[[ -9.4  -8.7 -25.5  69.3]
 [ 27.7  25.4  -3.4 -44.8]
 [ -4.6 -13.0   5.4  33.3]]
->
[ 69.3  -3.4 -13.0]

[[ 23.7 -64.7]
 [ -1.9 -13.2]
 [-32.8 -33.8]
 [-13.8 -66.7]
 [-35.7   8.6]]
->
[-64.7  -1.9]

[[ 24.6  22.5   7.2   7.3 -69.2]
 [ 13.7   4.6   7.5  -1.2 -65.8]
 [ 16.3  11.3  -0.7   2.7 -72.9]]
->
[-69.2  -1.2  -0.7]

[[ 19.9 -71.1  40.9  31.5 -35.0]
 [-30.1 -16.5  68.8 -54.3  33.8]]
->
[-35.0 -54.3]

[[-17.1  33.8  29.5]
 [  6.6 -36.7 -14.6]
 [-22.8 -13.7  65.7]
 [ 14.5  45.6 -48.4]]
->
[ 29.5 -36.7 -22.8]

[[-34.6  31.1 -50.9]
 [ 46.7  49.9  -1.6]
 [ 12.9  57.3 -31.8]]
->
[-50.9  49.9  12.9]
---
[[-29.4 -62.5]
 [ -8.8  -7.7]
 [ 10.1  27.0]
 [-25.1   5.7]
 [ 10.2  60.3]
 [ 46.0  37.5]
 [ 24.6 -32.7]
 [-42.0  36.4]]
->
[[-42.0  36.4]
 [-29.4 -62.5]
 [-25.1   5.7]
 [ -8.8  -7.7]
 [ 10.1  27.0]
 [ 10.2  60.3]
 [ 24.6 -32.7]
 [ 46.0  37.5]]

[[-13.9 -26.6 -17.1]
 [  4.3 -62.0   8.0]
 [ 19.5 -56.1  24.7]
 [-22.9  14.6 -33.8]
 [ -7.8 -38.4  -8.7]]
->
[[-22.9  14.6 -33.8]
 [-13.9 -26.6 -17.1]
 [ -7.8 -38.4  -8.7]
 [  4.3 -62.0   8.0]
 [ 19.5 -56.1  24.7]]

[[-25.8 -30.0]
 [-17.5  60.3]
 [-31.8 -24.7]
 [-21.1 -20.3]
 [ -2.4  -4.5]
 [-24.7   1.7]
 [ -9.2 -26.2]]
->
[[-31.8 -24.7]
 [-25.8 -30.0]
 [-24.7   1.7]
 [-21.1 -20.3]
 [-17.5  60.3]
 [ -9.2 -26.2]
 [ -2.4  -4.5]]

[[ 41.8  -7.4  41.3  15.7 -65.6]
 [-32.1 -19.6  17.9  18.8  59.1]
 [ 23.2  -7.7  45.8 -56.4  -8.7]]
->
[[-32.1 -19.6  17.9  18.8  59.1]
 [ 23.2  -7.7  45.8 -56.4  -8.7]
 [ 41.8  -7.4  41.3  15.7 -65.6]]

[[ -0.3  33.5  50.1]
 [ 29.3 -32.6 -37.5]
 [ -3.3  -0.2  26.6]
 [-30.0  36.9 -38.2]
 [-27.0  -8.2  38.2]
 [  0.4  21.7 -42.6]
 [-27.5  23.4  24.8]
 [  4.4  34.1 -58.2]
 [-57.9  47.6 -26.5]]
->
[[-57.9  47.6 -26.5]
 [-30.0  36.9 -38.2]
 [-27.5  23.4  24.8]
 [-27.0  -8.2  38.2]
 [ -3.3  -0.2  26.6]
 [ -0.3  33.5  50.1]
 [  0.4  21.7 -42.6]
 [  4.4  34.1 -58.2]
 [ 29.3 -32.6 -37.5]]

[[ 40.3   6.5 -30.9   7.5 -45.1  66.5   8.8 -35.6 -32.5]
 [ 48.0  18.3 -57.1  27.1 -19.5  66.5   1.8 -24.8 -20.3]
 [ 28.1   0.5 -23.4   7.5 -34.3  64.1  -0.8 -17.7 -35.5]
 [ 39.5   3.8 -20.4   7.5 -54.8  69.1  22.7 -24.4 -37.8]
 [ 36.6   9.4 -44.4  34.4 -22.6  76.6   8.7 -27.1 -32.5]
 [ 42.5   4.9 -35.5  10.6 -49.7  65.8   9.7 -24.1 -32.5]
 [ 34.6   9.4 -15.2   5.4 -33.5  62.2   0.7 -24.8 -35.2]
 [ 35.4   9.8 -14.7  -6.2 -40.5  66.5   1.8 -35.8 -29.9]
 [ 32.1   9.4 -11.9  10.5 -40.5  70.0 -19.9 -43.5 -15.6]]
->
[[ 28.1   0.5 -23.4   7.5 -34.3  64.1  -0.8 -17.7 -35.5]
 [ 32.1   9.4 -11.9  10.5 -40.5  70.0 -19.9 -43.5 -15.6]
 [ 34.6   9.4 -15.2   5.4 -33.5  62.2   0.7 -24.8 -35.2]
 [ 35.4   9.8 -14.7  -6.2 -40.5  66.5   1.8 -35.8 -29.9]
 [ 36.6   9.4 -44.4  34.4 -22.6  76.6   8.7 -27.1 -32.5]
 [ 39.5   3.8 -20.4   7.5 -54.8  69.1  22.7 -24.4 -37.8]
 [ 40.3   6.5 -30.9   7.5 -45.1  66.5   8.8 -35.6 -32.5]
 [ 42.5   4.9 -35.5  10.6 -49.7  65.8   9.7 -24.1 -32.5]
 [ 48.0  18.3 -57.1  27.1 -19.5  66.5   1.8 -24.8 -20.3]]

[[ 28.1  17.2   6.7  -3.8  -0.1  17.6  15.7   4.7  13.7   9.5   0.5]
 [-15.6 -15.9 -21.3 -15.2  38.2 -20.1 -19.4  34.4 -23.7  13.6  12.3]
 [-25.4  -9.5 -22.7 -21.3  56.2  -7.2 -19.5   9.5   4.0  46.8  -3.0]
 [  1.6 -13.9   3.0  23.1  -7.5   4.9   0.3   5.7 -21.1  -6.8  -0.8]
 [ -6.7 -10.8  -1.6  11.5   1.9 -15.6  -5.9  -7.5  -9.2   4.7  -4.4]
 [ -2.0   0.5  -5.9  20.4 -13.5 -14.5   1.4 -11.1  -1.6 -14.9   2.4]
 [ 16.9  19.3   7.6  20.5   7.7  12.0  12.6  13.3  19.3   4.8   8.8]]
->
[[-25.4  -9.5 -22.7 -21.3  56.2  -7.2 -19.5   9.5   4.0  46.8  -3.0]
 [-15.6 -15.9 -21.3 -15.2  38.2 -20.1 -19.4  34.4 -23.7  13.6  12.3]
 [ -6.7 -10.8  -1.6  11.5   1.9 -15.6  -5.9  -7.5  -9.2   4.7  -4.4]
 [ -2.0   0.5  -5.9  20.4 -13.5 -14.5   1.4 -11.1  -1.6 -14.9   2.4]
 [  1.6 -13.9   3.0  23.1  -7.5   4.9   0.3   5.7 -21.1  -6.8  -0.8]
 [ 16.9  19.3   7.6  20.5   7.7  12.0  12.6  13.3  19.3   4.8   8.8]
 [ 28.1  17.2   6.7  -3.8  -0.1  17.6  15.7   4.7  13.7   9.5   0.5]]

[[ -1.9 -26.1   8.3  20.0 -21.0 -39.3   1.5 -24.4  47.7  33.8  -8.7 -16.5
  -57.0   1.5  63.6]
 [ 12.6   6.1  -2.8  -7.0 -13.3   4.9  12.3  -8.9   5.1 -19.3  -9.5  -5.6
   -4.7   9.7  18.6]
 [ -5.0   7.5  24.8  16.2  17.0 -27.8  19.7 -11.6  -0.1  -2.6  10.8 -25.2
   -2.5  10.7   7.3]]
->
[[ -5.0   7.5  24.8  16.2  17.0 -27.8  19.7 -11.6  -0.1  -2.6  10.8 -25.2
   -2.5  10.7   7.3]
 [ -1.9 -26.1   8.3  20.0 -21.0 -39.3   1.5 -24.4  47.7  33.8  -8.7 -16.5
  -57.0   1.5  63.6]
 [ 12.6   6.1  -2.8  -7.0 -13.3   4.9  12.3  -8.9   5.1 -19.3  -9.5  -5.6
   -4.7   9.7  18.6]]

[[-20.2 -75.1]
 [-75.7 -17.3]
 [ 20.4 -74.0]
 [ 73.6  25.0]
 [-55.9 -53.4]
 [ 13.4  76.0]
 [ 50.6  58.8]
 [ 75.1 -16.4]
 [ 56.3 -53.6]]
->
[[-75.7 -17.3]
 [-55.9 -53.4]
 [-20.2 -75.1]
 [ 13.4  76.0]
 [ 20.4 -74.0]
 [ 50.6  58.8]
 [ 56.3 -53.6]
 [ 73.6  25.0]
 [ 75.1 -16.4]]
